[[ 10   1  -9 -18 -18 -21 -18 -10]
 [  2  -9 -18 -21 -23 -24 -21 -15]
 [-34 -17  10  20  30  35  20  -4]
 [ 19  28  39  30  46  44  30   8]
 [  8 -10 -17   8 -12  -1   8  11]
 [-15  24  54  22  63  50  22  -7]
 [-15 -14 -11   2  -6  -2   2   7]
 [  7  -3  -5  25   1  14  25  30]
 [-15  -8   3  -4  11   9  -4 -24]
 [  1   8  16  18  23  24  18   6]
 [-12 -28 -36   5 -31 -15   5  21]]
->
[[-12 -28 -36   5 -31 -15   5  21]
 [-34 -17  10  20  30  35  20  -4]
 [-15 -14 -11   2  -6  -2   2   7]
 [  8 -10 -17   8 -12  -1   8  11]
 [  2  -9 -18 -21 -23 -24 -21 -15]
 [-15  -8   3  -4  11   9  -4 -24]
 [  7  -3  -5  25   1  14  25  30]
 [ 10   1  -9 -18 -18 -21 -18 -10]
 [  1   8  16  18  23  24  18   6]
 [-15  24  54  22  63  50  22  -7]
 [ 19  28  39  30  46  44  30   8]]

[[ 71  57 -18 -54 -49  14  72  25]
 [-15  -7 -20 -10  -4  18   4   8]
 [-33 -27  20  36  29 -17 -41 -16]
 [ 16  16 -19 -26 -24  21  26  17]
 [ 13   7   0  -7   4 -11  13 -10]]
->
[[-33 -27  20  36  29 -17 -41 -16]
 [-15  -7 -20 -10  -4  18   4   8]
 [ 13   7   0  -7   4 -11  13 -10]
 [ 16  16 -19 -26 -24  21  26  17]
 [ 71  57 -18 -54 -49  14  72  25]]

[[ 47  26 -19  -7  56  68 -32  88]
 [ 19  15  -7 -80  32  63  37   8]
 [ -4  64  21   5 -17 -16   6  -1]]
->
[[ 19  15  -7 -80  32  63  37   8]
 [ 47  26 -19  -7  56  68 -32  88]
 [ -4  64  21   5 -17 -16   6  -1]]

[[ 15 -81  83 -18  47 -14   6  27]
 [ 41 -30  19 -40  72 -55  83  -9]
 [-80  58  64  29  16  76  50 -43]
 [ 25  20  27  15  53 -28  39 -52]
 [-73  25 -61 -57 -76 -47  58  84]
 [-76  29  40   4 -10   5 -15 -13]
 [ 42  10 -19  84  19  27 -10  39]
 [ -9  77 -37 -17 -39 -14   1  25]
 [ 54 -26 -84 -42  57  -9 -17 -36]]
->
[[ 15 -81  83 -18  47 -14   6  27]
 [ 41 -30  19 -40  72 -55  83  -9]
 [ 54 -26 -84 -42  57  -9 -17 -36]
 [ 42  10 -19  84  19  27 -10  39]
 [ 25  20  27  15  53 -28  39 -52]
 [-73  25 -61 -57 -76 -47  58  84]
 [-76  29  40   4 -10   5 -15 -13]
 [-80  58  64  29  16  76  50 -43]
 [ -9  77 -37 -17 -39 -14   1  25]]

[[ 19 -10 -65  24 -52 -14]
 [-32  55  49  -7  51  22]
 [-57  12 -20  41 -21 -56]
 [ 59 -13  41 -42  36  73]
 [-72  60  33  26  29 -30]
 [ 27   6  48 -34  39  47]
 [ 57 -28  24 -36  22  50]
 [-35  47 -19  32 -12 -21]
 [ -3  24  17  -1  21  15]]
->
[[ 57 -28  24 -36  22  50]
 [ 59 -13  41 -42  36  73]
 [ 19 -10 -65  24 -52 -14]
 [ 27   6  48 -34  39  47]
 [-57  12 -20  41 -21 -56]
 [ -3  24  17  -1  21  15]
 [-35  47 -19  32 -12 -21]
 [-32  55  49  -7  51  22]
 [-72  60  33  26  29 -30]]

[[-34 -22 -16  66  27 -35 -20 -20 -23   2 -48]
 [ 16 -59 -14 -12  -6 -27 -41 -11  -9  24  50]
 [-23  53   9   8  10  25  -8  11 -18 -13  37]]
->
[[ 16 -59 -14 -12  -6 -27 -41 -11  -9  24  50]
 [-34 -22 -16  66  27 -35 -20 -20 -23   2 -48]
 [-23  53   9   8  10  25  -8  11 -18 -13  37]]

[[-36 -31  84  50]
 [ 29   8 -15 -39]
 [ 22 -20 -27 -32]]
->
[[-36 -31  84  50]
 [ 22 -20 -27 -32]
 [ 29   8 -15 -39]]

[[ -4  41  28  38  -7 -13  -4 -14 -34  27 -14  -6  34  -8  -7]
 [ -3  20  11  15   6 -16  -5 -17 -24  10 -10  -5  14  -6   8]
 [ -8  73  52  73 -28 -10  -4 -10 -45  57 -21  -5  63  -5 -32]
 [ -9 -41 -44 -47 -36   0  -3   9  10 -38   1  -3 -48 -16 -45]
 [-14  23   8  21 -55  -1  -5   8 -16  19 -11  -3  12  -9 -66]]
->
[[ -9 -41 -44 -47 -36   0  -3   9  10 -38   1  -3 -48 -16 -45]
 [ -3  20  11  15   6 -16  -5 -17 -24  10 -10  -5  14  -6   8]
 [-14  23   8  21 -55  -1  -5   8 -16  19 -11  -3  12  -9 -66]
 [ -4  41  28  38  -7 -13  -4 -14 -34  27 -14  -6  34  -8  -7]
 [ -8  73  52  73 -28 -10  -4 -10 -45  57 -21  -5  63  -5 -32]]
